One turn sends every row of this set to another row. A few are shown first. Where does it send the rows asked after them?
Q_420: [ 0.30 -1.05 -1.79 -0.84 -1.92 -1.80 -0.18 -0.02 -1.17  0.12  4.06  4.27
  4.22 -1.57 -0.24 -1.75 -0.65  0.34 -0.83 -0.01 -0.58  2.63 -1.00  0.10
 -0.93  0.26  1.56 -1.60  1.29 -1.06 -0.55  1.18  0.86 -0.29]
Q_737: [ 1.65 -1.20 -3.40  1.83 -1.74  0.71  1.06 -0.94  2.32  1.77  1.29  0.22
  2.87  1.07 -0.02 -0.66 -1.61  1.75  0.52 -1.41 -0.60 -0.27 -0.22 -0.62
  1.51  1.24 -3.13  1.57  1.55 -0.28 -1.35 -0.55  0.83 -2.70]
Q_280: [ 1.70  0.24 -1.81  2.22 -0.42  0.73  1.12  1.63 -0.09  0.12 -1.22  0.12
 -3.93  1.31  0.15 -0.16  0.50  0.39  2.41 -1.04 -1.00 -0.69  1.71  0.23
 -0.50 -0.37 -1.28  0.44 -1.67 -0.23 -3.80 -2.37 -1.36 -1.20]
Q_831: [ 1.85  2.52  0.07 -0.38  0.39 -1.17  0.49 -1.67  2.88 -1.79 -0.98  4.38
 -1.15  0.67 -1.06 -0.38  1.11  1.48  1.09 -0.07 -1.51  1.83  3.14 -0.92
  3.13 -1.32 -0.63 -2.69 -0.74  1.00 -3.00 -0.45 -0.49  0.54]
Q_549: [ 0.91 -0.41 -3.56  1.37 -3.00 -1.53 -0.77  0.12 -2.10  2.55  2.39  3.00
  1.05 -2.79  0.31 -1.15  3.20  0.63 -1.00  0.85  0.38 -1.11  2.35  0.63
 -0.85  0.08 -1.20  0.76 -0.16  1.47 -2.81 -0.88 -1.63  1.34]
Q_614: [-1.71  0.50 -1.24  1.53 -0.23 -3.33 -0.22 -0.87  0.71  0.60 -1.54  1.20
 -2.60  2.90  1.84 -2.13 -1.33 -1.40 -0.49  1.34 -1.83 -1.22  1.91 -0.98
  1.61  3.94  1.28  0.31  3.04 -1.31  0.17  0.26 -1.37 -1.30]
Q_531: [-0.68  1.41  3.75  1.17  0.98  0.62 -1.12 -1.60  1.07 -1.30 -2.02  1.24
 -1.40 -1.64  1.57 -1.44  1.02  2.07 -0.05 -2.13  3.47  1.27  0.22 -1.75
 -2.34  1.22  1.19 -1.46  0.53 -2.72  2.10  0.49  1.98 -1.11]
Q_455: [ 0.81  0.76  1.00 -1.73 -0.95  0.91  0.29 -4.32 -4.88  0.72  0.53  2.64
  1.84 -0.95  0.25  1.51  2.24  3.61 -1.08  1.35  1.90  0.91  1.24 -2.56
  1.12 -0.80  0.81  0.08 -0.41  0.44  1.20  1.97  1.43 -0.77]
Q_684: [-1.05  0.91  0.74  0.06 -0.37 -1.82 -0.17 -0.72  2.77 -0.56 -0.69  1.39
 -1.43  1.97  4.51 -1.53  0.06 -0.53 -4.13  0.57 -2.18  0.10  0.90 -1.67
  0.00  3.32  3.07  0.30  1.52  0.43  1.02  0.40 -3.06 -0.98]
Q_360: [-0.16  2.00  4.19  1.14  0.36  0.62 -1.08 -1.11  0.64 -1.46 -1.38  1.27
 -0.79 -1.74  1.28 -1.02  0.87  2.70  0.41 -2.45  3.10  1.64 -0.82 -2.17
 -2.23  1.03  1.37 -1.92 -0.18 -1.87  1.88  1.04  2.06 -0.98]
Q_511: [-0.79  2.15  4.08  1.19 -0.94  0.03 -2.20 -0.92  1.07 -2.03 -2.47  1.66
 -1.22 -0.88  1.46 -1.48  0.73  2.25  1.29 -0.41  4.05  1.52 -0.84 -0.35
 -2.12  0.57  0.38 -1.87 -0.32 -1.38  1.58  1.49  2.13 -1.07]
Q_970: [ 0.92  1.03  0.39 -1.80 -1.38  1.41 -0.09 -4.15 -4.93  1.32 -0.78  2.52
  2.22 -0.99 -0.40  0.96  2.56  2.66 -1.96  2.16  1.98  1.07  0.87 -1.63
  1.22 -0.60  0.89  0.10 -0.24  0.04  1.33  2.12  1.42 -0.95]
Q_213: [-1.29  0.75 -1.31  2.15 -1.58  0.90 -2.18 -0.23  1.06 -3.23 -2.04 -0.05
 -1.74  0.20 -1.09 -3.19 -2.01 -1.95 -1.51  0.32 -0.54  1.50  0.26 -0.97
  1.33  2.89 -0.20  0.37  0.00 -0.59  3.54  2.25 -0.75 -0.46]
Q_788: [-3.58  2.30  0.07 -0.33 -1.66  1.67 -3.06 -2.54  1.78 -0.86 -2.84 -2.10
  1.50  1.45 -0.57  0.65  1.10  1.72 -2.54  1.86 -2.55 -0.16  0.24 -1.41
  2.56  1.02 -0.54  1.16 -0.21  0.70  1.84 -0.12 -2.26 -0.94]
Q_771: [ 0.98 -0.73 -3.03  1.15 -2.86  1.13 -0.88  0.50 -0.16 -0.74  0.92 -0.86
 -0.42 -2.04  0.01 -2.60 -0.42  1.24 -1.85 -0.91  1.57  0.32 -0.88 -1.11
 -2.73 -0.01 -3.94  0.34 -2.41 -3.54  0.60 -1.04 -0.67  0.39]
Q_19: [-0.60  1.05 -2.82 -0.39 -3.07 -3.61 -1.04  1.56  0.61  0.09 -1.57  1.62
  1.92  1.12 -0.33 -4.20 -0.89  2.95 -0.13 -1.59 -0.61  3.07  1.99 -0.63
 -1.55  1.20 -2.03 -1.36 -1.31  0.20 -2.37  0.96  0.20 -0.38]
Q_805: [ 1.55 -0.42 -0.66  0.94  0.16  0.04  0.62 -0.89 -1.56  1.72  2.58  1.15
  0.14 -2.99 -0.20  0.41  3.13  0.54 -3.19 -2.59  2.18 -0.74  3.30 -1.16
 -2.60  0.85  0.84  0.37 -0.37  0.06 -0.62 -2.58  1.34  0.86]
Q_582: [ 0.92  1.44  1.11 -2.28 -1.02  2.36  1.00 -4.04 -5.02  0.88 -0.84  3.13
  0.80 -1.48  2.11  0.66  2.39  2.14 -1.16  0.06  1.88  0.83  1.07 -2.38
  0.68  0.49  0.16  0.92 -0.95  0.38  1.29  2.47  1.13 -0.95]
Q_375: [-3.09  1.16 -0.24 -1.43 -2.04 -1.09 -2.17 -1.24 -1.92  2.43  1.94  2.51
 -0.64  0.00  0.67 -3.44  0.04 -0.34 -1.16  1.01 -2.34 -0.38  2.36 -0.77
  3.45  2.72 -3.33  2.04  0.44  1.19  2.41  1.37 -1.02 -1.07]
Q_626: [-2.22  1.43 -1.34 -0.42 -3.14 -0.32 -2.94 -2.76 -1.94  1.61  0.57  2.58
 -0.54 -1.27  0.51 -3.42  1.03  0.14  0.09 -0.07 -1.75  0.35  1.97 -1.12
  4.17  2.98 -2.08  2.45  0.62  1.26  3.12  0.32 -0.40 -0.22]
Q_393: [-0.81  1.68  0.65 -2.12 -0.48  0.63  0.88 -0.59  2.16 -2.09  0.92  0.97
  0.38  0.46  3.32  0.91  2.40 -0.49 -5.67  0.77 -1.48  1.59  0.48 -1.72
 -0.32  0.75  1.64 -1.31 -2.99  2.12  2.48 -0.50 -1.66 -0.68]
Q_27: [ 0.82 -1.30  0.00 -0.87 -2.95  1.61  1.40  0.41  1.75  0.02  0.55  1.08
 -0.75  0.15  0.02 -1.55  1.03 -0.74  0.18  0.08 -2.17  0.87  3.45 -4.10
  0.39  2.34 -1.63  0.75 -1.33  0.43 -3.28  1.69  1.80  1.81]
Q_929: [ 0.38  3.33  1.30  2.44  0.38 -0.40 -1.23  1.85 -0.12  1.32  0.92 -0.19
 -0.77 -1.70 -1.87 -0.82  1.48 -0.20 -1.18 -2.32  2.49 -0.25  1.23 -0.34
 -2.60 -0.67 -2.89 -3.46 -1.71  1.63 -1.56 -0.65  0.49  1.57]
Q_537: [-1.45 -0.29 -2.15  1.16 -0.49 -3.67 -0.17 -1.28 -2.29  1.02 -1.31  0.79
 -3.12  3.52  0.89 -1.97 -1.09 -1.91  1.14  1.18 -1.73 -0.34  1.50 -1.11
  2.30  3.17  0.12 -0.36  1.99 -0.35  0.48  0.26 -1.35 -1.66]
Q_330: [ 1.25  0.29 -3.38  1.34 -3.98 -1.13 -1.55  0.27 -2.22  1.39  1.17  3.99
  0.83 -2.26  1.22 -2.32  2.54  1.38  0.30  1.51 -0.44 -0.77  1.37 -0.35
 -0.57 -0.11 -0.95  1.03 -0.25  1.62 -3.29  0.15 -1.13  2.25]
Q_695: [-3.26  2.73 -0.38 -0.23  0.43 -0.24 -1.22 -2.19  2.58  1.43  0.70 -0.29
  2.73  0.31  2.75  2.28  3.68  1.62 -1.28  2.23 -1.47 -0.80 -1.14 -2.17
  1.94  0.19 -1.28 -1.05  0.22  2.14  1.60 -2.74 -1.26 -0.04]
Q_386: [ 1.05 -1.86  2.35 -0.11  0.40  1.29  0.62 -1.60 -3.16 -0.81  3.48  3.18
  0.92 -1.23  2.81 -0.28  0.55  0.23  2.50  1.01 -1.10  0.16 -2.21 -0.45
  1.32 -0.67  1.89  0.44 -0.07 -0.36 -1.17 -0.99 -1.39 -0.62]
Q_362: [ 0.10  3.17  1.42  1.08  3.80 -0.65  1.23  1.24 -1.74  2.12  0.36  2.72
 -1.51  2.02  0.99 -0.34 -0.19  1.70  2.11  2.78  1.32  0.65 -0.01 -0.46
  0.11 -1.32 -0.99 -2.23  1.51  2.28  0.61  1.57  0.67 -1.43]
Q_216: [ 0.79  2.77  1.25  0.99  3.74 -1.42  1.52  1.16 -1.54  1.32  0.29  2.50
 -1.27  2.20  0.95  0.49 -0.10  2.80  2.16  2.99  1.90  0.96 -0.89 -1.23
  0.48 -0.96 -0.38 -2.13  1.25  1.91  0.49  1.42  1.04 -1.36]
Q_724: [-2.20  1.58 -0.77  0.99 -2.18  1.57 -2.99 -0.90  1.01 -1.86 -2.95 -0.92
 -0.27  0.26 -1.94 -2.15 -1.53 -0.91 -2.48  0.42 -1.26  1.50  0.87 -0.51
  2.36  2.80 -0.22  1.09 -0.53 -1.16  2.01  2.15 -1.32 -1.35]
Q_13: [-3.84  1.52  0.52 -0.66  0.12 -2.67 -2.19  0.65  0.22 -0.38 -1.00 -0.05
  2.72  2.81  3.09  1.33  1.31 -0.88 -1.91 -0.79 -0.39  0.14 -1.26  0.83
 -1.11  2.65  1.25 -2.72 -1.56  0.99 -0.32 -1.42 -1.63 -2.72]
Q_348: [-0.47  0.26  0.03 -1.56  1.53  0.68  1.00  0.07 -0.11 -0.36 -0.18 -0.49
  1.06 -0.31 -1.85  0.22  1.35  0.25  0.52 -2.72 -0.06  0.19 -2.01 -2.95
  0.98  2.48 -4.36 -1.06 -0.37 -3.86 -0.60 -1.19  2.11 -0.25]
Q_38: [-0.74  2.26  1.62 -2.27  0.27  0.33 -1.10  0.60 -3.31 -2.83 -1.23  1.47
  0.80 -1.56  0.92 -2.01  2.27  1.88  1.33  0.83  0.08  0.95 -3.09 -2.60
  0.28  0.73 -1.16 -0.24 -2.24 -2.17 -0.19 -0.49  0.19  3.64]
Q_435: [-2.79  1.90 -0.21 -0.53  0.67 -0.29 -1.44 -1.59  2.97  1.91  0.73  0.81
  2.48  1.11  3.17  1.86  2.99  0.98 -1.57  2.59 -1.24 -1.85 -1.02 -1.89
  2.54  1.65 -1.63 -0.66  0.13  1.98  1.53 -2.95 -1.17 -0.32]
Q_877: [ 3.00  1.77 -2.71  2.39 -0.21 -0.98  0.25 -0.16 -0.65  3.00  0.77  0.23
  0.21  0.26 -2.92  1.15  1.36  1.69 -2.47  2.06  2.07  0.67  0.99  0.04
 -0.59 -1.80  0.57 -2.21 -0.15  1.09 -1.58 -2.63  0.03  0.33]
Q_64: [-0.25  1.23 -0.24  1.21  3.46 -0.38  1.75  0.25 -1.95  2.13 -0.39  2.22
 -0.90  1.60  1.23  0.14 -0.21  3.27  2.47  4.16  0.89  0.94 -0.67 -1.66
 -0.29 -1.58 -0.05 -1.33  2.20  1.14  1.48  0.86  0.35 -2.12]
Q_594: [-4.27  1.33  1.52 -2.26 -0.58 -2.37 -2.48  0.66 -1.60  1.18  2.41  0.13
  0.79  2.91  3.05 -1.03  0.46 -0.58 -1.74  1.30 -0.70 -0.06  0.12  0.48
  1.25  2.93 -3.06  1.21 -0.28  1.75  1.28  0.88 -1.41 -1.50]
Q_209: [ 1.95  1.14 -2.50  2.44 -0.61 -0.36  1.44  2.46  0.82  0.90 -0.87  0.15
 -3.65  1.06 -1.05 -0.07  1.08 -0.06  0.34 -0.24 -0.31 -0.72  2.08  1.15
 -1.14 -0.37 -0.64 -1.03 -1.37  0.37 -3.23 -2.63 -1.53 -0.46]
Q_980: [-1.99  0.97  0.69 -2.53 -0.31  1.06 -0.54 -0.64  2.07 -1.87  1.00  1.18
  1.08  0.59  2.90  0.50  1.63 -0.77 -5.15  1.58 -1.81  1.48  1.79 -2.00
 -0.12  0.88  1.07 -1.50 -3.72  1.91  2.34 -0.37 -1.92 -0.28]
Q_309: [-3.82  1.10  1.27 -0.66  0.29 -3.54 -1.67  0.68  0.05 -0.98  0.26 -0.40
  2.11  2.42  3.14  1.82  2.91 -0.93 -1.64 -0.31  0.55  0.61 -1.05  0.91
 -0.96  2.05  0.41 -2.25 -1.54  1.65 -0.60 -1.11 -1.28 -2.75]
Q_66: [ 0.24  0.68 -2.25  1.56 -2.77  1.69 -0.97  0.76  0.66  0.32  1.00 -1.58
 -0.50 -3.16 -0.84 -1.49  0.86  0.17 -2.17 -1.65  1.62  0.10  0.47 -0.69
 -2.83  0.43 -3.50 -0.36 -2.26 -2.68  0.17 -1.40 -0.80  1.29]
Q_574: [ 2.10  1.27 -0.02  0.29  1.69 -1.74  0.30 -2.21 -0.34 -3.96 -1.58  2.60
 -0.20  0.97  1.34 -1.55 -0.76  4.11  0.72  0.52  0.46  0.30 -1.71  0.70
  1.14 -2.32 -0.72 -1.65 -1.32 -1.53  0.52 -2.33 -2.25 -1.08]

Q_929 turns into Q_805
Q_435 turns into Q_13
Where do these go?
Q_393 turns into Q_695
Q_724 turns into Q_375
Q_537 turns into Q_213
Q_455 turns into Q_216
Q_27 turns into Q_737
Q_38 turns into Q_386
Q_831 turns into Q_348
Q_64 turns into Q_511
Q_330 turns into Q_280
Q_594 turns into Q_684
Q_209 turns into Q_66
Q_531 turns into Q_970

